(in the rows, 128 means zero)
The rows below fall into families. The same turns and mirrors carry the whole set onto itself and the rows of a family onto each other. For each named row, which other rows are in its family? Write them in the order they are listed.
These 32 rows form 4 families of 8 rows each.
z_796: [143 129 133  98 150 150 134 151  80 146 120]
z_610: [132  98 156  98 137 128 157 146 107 152 137]
z_657: [143 117 119  77 142 111 181 117 129 131 130]
z_15: [130 127 149 140 161 143 123 152 112 113 120]
z_496: [130 145 114 119 132 114 148 115 175 121 111]
z_611: [137 156  94 124 159 114 109 141 127 125 120]
z_809: [141 135  97  89 124 108 151 116 145 166 120]
z_808: [119 120 148 112 111 125 158 129 132 165 103]
z_162: [149 168  92 108 152 142 128 126 142 117 114]
z_427: [126 148 138 137 119 144 138 129 126 153  88]
z_151: [157 132 106  98 171 132 126 144 130 113 156]
z_499: [147 106 152 107 148 151 149 151 106 147 150]
z_279: [139 144  91 107 145  98 120 129 111 145 108]
z_167: [135 119 160 116 148 162 169 137 137 116 129]
z_689: [130 151 125 113 124 145 136 134 104 159  87]
z_627: [141 129 122 106 175 117 150 139 119  91 138]
z_419: [133 104 157 112 154 143 152 156 125 132 155]
z_852: [150 131 119  90 160 115 161 126 115  94 131]
z_88: [125 163 124 133 128 157 131 137 136 150  96]
z_892: [138 109 128 108 151 103 146 133 163 116 153]
z_636: [126 107 158 126 119 128 153 136 142 162 127]
z_933: [142 125 114  94 163 101 149 131  96 111 119]
z_411: [142 144  94 105 124 102 125 124 154 155 126]
z_404: [142 145 129 118 162 165 124 158 100 130 129]
z_121: [116 121 153 127 120 135 159 135 161 152 123]
z_206: [139 124 122  91 145 125 180 122 162 122 146]
z_977: [151 127 113  79 133 119 170 118 155 135 145]
z_885: [138 133 137 115 125 168 150 134 161 162 131]
z_578: [136 151  95 109 129 122 138 124 170 155 128]
z_691: [133 141 126 139 138 150 104 150 137 159 122]
z_746: [146 147 132 118 149 167 134 144  91 138 111]
z_788: [142 149 101 116 152  98 117 132 115 113 112]

Same family as z_852: z_427, z_499, z_636, z_411, z_977, z_746, z_788
Same family as z_496: z_15, z_162, z_151, z_167, z_892, z_885, z_691
Same family as z_809: z_796, z_610, z_657, z_808, z_279, z_689, z_933

The rows below fall into families. The same turns and mirrors carry the whole set onto itself and the rows of a family onto each other. For each named row, which other rows are in its family? Write them in the order they are listed.
These 32 rows form 4 families of 8 rows each.
z_138: [ 88 125 126 104  95  89 147 106 171 140 100 167  81 155 135 183 139]
z_619: [ 74 138 101  83 134  80 129 125 179 136 129 177  96 136 146 168 134]
z_264: [ 94 117 145 127  97  90 139 107 139 117  82 143 102 147 137 152 151]
z_685: [ 67 126 107  84 128  87 126 125 180 142 130 171  87 132 128 165 132]
z_975: [ 91 119 152 130  88  85 144 103 133 130  92 145  88 136 134 135 144]
z_409: [ 65 134 113  94 132  91 128 115 182 135 122 165 101 138 134 171 128]
z_998: [121  93 141 129  87  94 158 111 128 121 115 157  94 109 127 116 164]
z_748: [138 114  99  90 108  71 168  81 116 122 149 203 120 106 140 132 135]
z_213: [140 106 113 107  96  79 182 103 134 129 130 190  99  95 129 114 166]
z_128: [102 106 153 131  83  93 151 105 142 127  94 145  92 137 131 148 150]
z_109: [130  85 107 101  92  81 164 115 145 124 133 185  93  91 127 109 163]
z_888: [142 101  91  85  99  78 163  82 135 121 148 210 112 109 133 145 148]
z_667: [140  92 114 109  95  85 169 107 131 123 143 185 101  93 133 114 164]
z_311: [110 119  88  86 125  91 138  79 111 111 156 195 133 127 133 157 125]
z_55: [ 72 134  91  88 144  92 117 101 153 121 150 180 120 130 137 156 122]
z_483: [ 69 145 114  89 135  86 140 112 175 145 120 176  96 135 132 174 131]
z_92: [ 83 124 139 111 101  89 144 110 174 137  96 153  91 146 134 175 135]
z_287: [152 106 108  89 101  74 158  88 119 123 147 206 113 109 140 141 150]
z_398: [ 72 140  94  85 150  87 117 100 153 130 148 188 110 120 129 145 129]
z_331: [113 106 137 130  92  87 159 111 135 127 107 161  86 106 124 105 169]
z_239: [ 86 134 127 103 105  78 139 107 170 132  95 163  95 156 147 182 136]
z_707: [105  90 131 126  92  97 155 119 123 115 110 149  96 112 128 109 158]
z_415: [144  92 124 101  95  76 167 117 140 128 125 182  97  93 129 119 168]
z_811: [106 124  85  87 129  85 132  83 127 114 166 198 128 122 144 149 124]
z_651: [ 80 135 141 109 105  81 150 104 156 142  95 157  92 150 138 174 128]
z_328: [138 108  92  91 107  80 161  89 127 119 164 205 117 104 141 134 143]
z_500: [ 80 133  91  84 151  91 117 116 138 121 157 183 117 123 142 144 133]
z_312: [119 123  95  89 130  86 130  87 105 111 162 196 127 122 143 144 135]
z_968: [ 69 124  94  83 144  96 116 110 136 120 154 172 119 126 128 148 121]
z_77: [113  97 142 123 100  90 150 123 135 118  99 148  98 110 125 115 167]
z_53: [ 97 110 140 128  84  98 154 101 129 120  91 147  94 150 134 155 145]
z_508: [103 127  93  87 133  77 128  79 116 118 158 197 127 115 137 133 121]

Same family as z_685: z_138, z_109, z_888, z_311, z_707, z_968, z_53
Same family as z_508: z_975, z_748, z_213, z_483, z_398, z_331, z_651
Same family as z_328: z_409, z_998, z_128, z_667, z_55, z_92, z_811

The rows below fall into families. The same turns and mirrors carry the whole set onto itself and the rows of a family onto each other. For each named row, which other rows are in its family? Write them in the order they are listed.
These 40 rows form 5 families of 8 rows each.
z_234: [ 97 121 132 121 159 119 118  81 155 146 132 122 102 117]
z_561: [142 127 105 116 124 129 160 122 146 130  94 128 129  93]
z_873: [127  92 124 108 148 123 130 127 138 145 155 141  84 109]
z_72: [ 80 116 156  76 109 129 148 110 122 138 137 149 128 119]
z_183: [ 97 119 120 111 161 118 118  91 157 142 130 119  99 121]
z_204: [112 122 160 143 133 152 135 107 107 130 121 101 160 121]
z_733: [ 82 112 144  90 145 131 109 139 107 154 145 146 146 132]
z_658: [137 127 110 117 119 122 159 123 147 131 100 135 135  81]
z_719: [ 71 113 136  88 112 131 138 106 130 129 146 151 144 127]
z_68: [ 83 105 133  83 110 119 143 114 112 142 149 152 144 110]
z_266: [102 134 127 117 156 109 102  94 146 145 136 116 103 114]
z_801: [137 103 115 103 141 112 126 109 140 137 146 150  88 122]
z_580: [143 133 126 129 146 129 139 154 144 171  97 128 134 108]
z_113: [147 134 151 118 118 152 144 134  84 124 132 137 131 114]
z_725: [148 128 164 116 124 160 149 129 100 126 132 133 144 132]
z_837: [126 130 115 126 133 128 176 114 149 122  96 139 121 100]
z_408: [ 89 115 144 100 143 139 113 145 117 154 152 160 142 140]
z_703: [ 81 104 137  75 115 126 138 114 115 131 149 149 141 119]
z_241: [ 82 113 140  99 143 125 112 141 103 165 144 147 151 124]
z_915: [134 131 117 110 131 123 165 108 148 133  86 120 133  97]
z_282: [ 75 114 138  89 123 121 143 105 119 127 142 163 149 114]
z_296: [ 85 104 123 119 154 116 115 105 149 141 132 108 102 107]
z_57: [100 117 116 120 159 108 100 100 145 143 124 118 105 125]
z_914: [151 132 170 125 124 150 152 126 103 132 141 133 140 133]
z_7: [107 147 151 129 123 145 130 112  94 120 109 104 149 111]
z_78: [112 141 168 133 126 144 141 102 114 125 121 104 155 129]
z_787: [ 88 118 146 101 153 128 117 139 107 151 145 169 150 127]
z_696: [111 137 158 125 135 160 130 117 108 130 122  96 163 118]
z_802: [147 124 156 109 117 163 156 125 102 125 145 127 145 115]
z_702: [137 134 118 135 153 127 127 151 140 153  97 129 141  94]
z_609: [113 138 162 123 124 155 138 107 109 121 113 105 159 129]
z_823: [137 122 126 103 143 112 122 107 140 143 157 147  84 112]
z_52: [130 136 123 144 168 135 143 147 139 148  95 137 126 115]
z_605: [135 111 133 112 157 125 128 105 144 153 152 152  87 120]
z_838: [130 128 119 116 116 122 165 118 155 147  93 123 133  93]
z_836: [148 110 160 128 119 156 155 120 100 129 143 130 143 119]
z_518: [ 83 122 165  94 144 136 115 143 113 164 136 146 134 134]
z_221: [153 132 125 121 162 132 141 146 134 158  92 132 133 110]
z_161: [132 109 121 103 158 124 127 113 148 148 149 147  84 125]
z_37: [141 134 113 132 154 135 131 147 139 151  90 123 136 105]

Same family as z_234: z_658, z_68, z_241, z_914, z_78, z_702, z_605
Same family as z_838: z_204, z_266, z_580, z_282, z_787, z_823, z_836
Same family as z_221: z_719, z_801, z_408, z_915, z_57, z_696, z_802
Same family as z_725: z_561, z_183, z_733, z_703, z_609, z_161, z_37

